Each row has a name. Each question is about the rows just above it. Places in a row count from 1.

[ 97 137 141 151 102 164 102 182 133 122 127]  Siken
[135 175 122 101 119 120 138 137 110 134 126]  nagan
[ 68 127 124 111 123 132 176 166 115 115 105]  Zoput
[138 160 160 160 138 149 138  26 139 139 145]  sem
[154 121 114 112 149 108 150  60 121 140 132]  zazav
[ 48 127 133 139 106 142 126 205 125 110 124]  fitoz
[ 71 127  71 111 123 132 176  71 115 115 105]  vire
Places of [71] in row vire:  1 3 8
Every place of [138] in sem:  1 5 7
Places of [150] in row zazav:  7
Every place of [139] in sem:  9 10

[127 133 120 150 146 118 124 133 119 163 137 141 138 130 149 135 135 121
 121 127 126 128 139 134 129 126 122 115 120 141 157 151 153] -> Zoput
[127 133 120 150 146 160 124 133 119 163 137 141 138 130 149 135 135 121
 137 127 126 128 131 134 129 126 122 115 120 135 157 135 153] -> Siken
[149 138 138 110 109 120 155 143 155 106 121 138 152 128 145 118 115 148
 138 138 141 145 131 130 136 137 164 106 132 123 123 163 103] -> nagan
[161 150 196 104 117 150 219 192 155 121 135 142 185 150 147 119 104 148
 101 150 209 207 176  93 179 119 210 134 159  99 104 202 104] -> Sug
Every place of [138] in nagan:  2 3 12 19 20
Every place of [147] in Sug:  15
Places of [119] in row Sug:  16 26
Every place of [150] in Sug:  2 6 14 20
Every place of [135] in Siken:  16 17 30 32

[107 107 107 197 197 107] -> Sug
[130 130  96 130 130 130] -> fitoz
[153  95  56 148  60 163] -> Pofub
[111  95 108 152 152 111] -> sem
[134  68 125 180 171  62] -> vire
[ 58 168  66 111 159  96] -> vop
Every place of [152] in sem:  4 5
At which places does fitoz hold [130]?  1 2 4 5 6
Places of [111] in row vop:  4
Places of [96] in row vop:  6
Places of [107] in row Sug:  1 2 3 6

[209  83  89  87  82  82  81  84 176 179 170  81 183  82] : vop
[ 79 179 170 175  81 200 177  81  79  78  80  81  76 177] : vire
[222  52 171 201  63 201  50  55 192 201 200  55 201  53] : sem
At which places does sem hold [201]?  4 6 10 13
Places of [170] in row vop:  11
Places of [81] in row vire:  5 8 12
Every place of [80] in vire:  11

[111 111 111 128 111 111] : Sug
[199 126 126 126 126 126] : koni
[116 180 148 135 116 116] : vire
At which places does koni hold [126]?  2 3 4 5 6
At which places does Sug hold [111]?  1 2 3 5 6
Every place of [148] in vire:  3
Places of [116] in row vire:  1 5 6
At which places does Sug hold [128]?  4
Places of [135] in row vire:  4

[172 172 136 137  95] : nagan
[138  97  97 127 150] : Siken
[133 133 102 133 133] : Zoput
[152 111 179 111  96] : vop
[138 129  95 129 151] : Mipa
[ 28 193  99 193  99] : vire
Every place of [136] in nagan:  3
Every place of [133] in Zoput:  1 2 4 5
Every place of [99] in vire:  3 5
At which places does Siken hold [97]?  2 3
Places of [138] in row Mipa:  1
Every place of [193] in vire:  2 4

[138 139 117 117] = Pofub
[215  73 183 177] = Mipa
[183  73 183 183] = koni
[191  69  68 191] = vire
[171 101 155 182] = Sug
Places of [139] in row Pofub:  2
Every place of [183] in koni:  1 3 4
Every place of [68] in vire:  3
At which places does Mipa hold [215]?  1
Places of [138] in row Pofub:  1
At which places does Sug hold [155]?  3

[129 238 133 133 238 238]  Zoput
[236 237 237 237 237 237]  vop
[129 237 135  74 115 147]  nagan
Places of [237] in row vop:  2 3 4 5 6
At which places does Zoput hold [238]?  2 5 6
Places of [236] in row vop:  1
Every place of [135] in nagan:  3
Every place of [129] in Zoput:  1

[130 130 137 130] : vire
[ 94 157  94 232] : zazav
[129 125 125 138] : nagan
[136 151 136 136] : Pofub
[139 139 139 140] : Mipa
[132 144 116  61] : koni
[130 140 121  75] : sem
Places of [94] in row zazav:  1 3
Places of [139] in row Mipa:  1 2 3
At which places does vire hold [130]?  1 2 4
Every place of [157] in zazav:  2
Places of [121] in row sem:  3
Every place of [136] in Pofub:  1 3 4
At which places does nagan hold [125]?  2 3

[101 102  62 102] -> Mipa
[201 201  68  68] -> Sug
[65 65 65 86] -> vire
[162 168  69 119] -> koni
[144 138 144 155] -> Pofub
[136 178 137 116] -> sem
[179 179 179 126] -> fitoz
[76 76 76 76] -> nagan
[ 75 212  66 195] -> vop
At which places does fitoz hold [179]?  1 2 3
At which places does nagan hold [76]?  1 2 3 4
At which places does Pofub hold [155]?  4
Every place of [65] in vire:  1 2 3
At which places does Sug hold [68]?  3 4
Places of [102] in row Mipa:  2 4
Every place of [195] in vop:  4

[128 111 135 128 113 111 136  94 121 135 136 169 133 107  78 112 132 142
 128 128 148 138 129 139 115 126 146 124 135 118 154 145 118  98  87 134
 116 124]  vire
[115 142 129 165 144 161 131 155 125 146 115 102 137  91 147 123 133 136
 116 130 124 115 119 116 162 129 124 120 103 157  96 124 152 171 152 149
 124 138]  Pofub
[152 135  99  99 136 120 132 138 133 152 158  89 105 144 159 185  66 126
 130 124  95 151 115 105 153 142  72 149 165 115 141  74 127 149 158 127
 146 124]  koni
[117 125 126  86 121 121 121 125 122  71 116 123 139 204 161 133 191 123
 119 122 149 131 152 150  72 107 134 124 107  99 118 169 123 100 118  91
 135 143]  fitoz
[118 155 129 158 132 172 128 156 122 146 111 103 136  84 157 130 126 129
 124 126 111 115 122 108 166 130 127 116 121 157 100 118 152 176 154 152
 132 134]  nagan
[115 142 129 165 144 161 131 155 125 146 115 102 137  91 147 123 133 136
 116 130 112 115 119 116 162 129 132 120 113 157  96 124 152 171 152 149
 135 138]  Mipa
[110 132 123 141 128 163 122 134 119 113 107 119 145  97 159 150 173 140
 112 130 119 143 156 118 111  73 134  76 118 136  99 160 159 174 125 145
 133 158]  vop
[117 127 123 127 111 151 127 114 119 100 119 125 145 116 148 155 161 133
 114 129 129 156 158 125  84  79 133  76 123 126 112 165 141 168 101 142
 141 159]  Zoput
[134 142 128 164 137 138 130 137 123 179 130 124 157  63 114 127  73 132
 132 131 101 120 101  90 178 160 123 133 148 152 135  80 145 158 140 165
 129 116]  zazav
[158 116  95  64 104 114 127 142 126 108 158 124 142 147 151 211 109 132
 123 118 109 195 139 122  72  79  94  88 158  95 157 118 124 142 103 127
 159 154]  sem
Every place of [124] in Pofub:  21 27 32 37
Places of [158] in row sem:  1 11 29

[142 142 143 186 122]  nagan
[187  62 187  62  62]  sem
[ 57  55  52 201 207]  Pofub
[206 216 200  46  50]  Sug
[171  95  95 171 170]  vop
Every place of [170] in vop:  5
Places of [187] in row sem:  1 3

[175 175 200 200] -> Siken
[202 174 174 176] -> koni
[199 172 172 173] -> Zoput
Places of [199] in row Zoput:  1
Places of [200] in row Siken:  3 4
Places of [174] in row koni:  2 3
Places of [173] in row Zoput:  4
Every place of [175] in Siken:  1 2
At which places does koni hold [202]?  1

[145 107 122 122 107]  Zoput
[121 108 124 108 107]  koni
[ 34 191 133 122 130]  fitoz
Every place of [107] in koni:  5
Every place of [145] in Zoput:  1
At which places does fitoz hold [130]?  5
At which places does Zoput hold [122]?  3 4
Every place of [122] in fitoz:  4
At which places does fitoz hold [133]?  3

[129  99 102 131 114 105 131 151 117 125 120 134] = Zoput
[ 71  95  71 166 120  53 133 129 143  79 105 103] = vop
[168 144 173 106 142 144 106 144  79 206 115 189] = nagan
[143  95 104 104  96  96 115 104  83 138  83 104] = Mipa
Every place of [144] in nagan:  2 6 8
At which places does Mipa hold [104]?  3 4 8 12
Every place of [131] in Zoput:  4 7

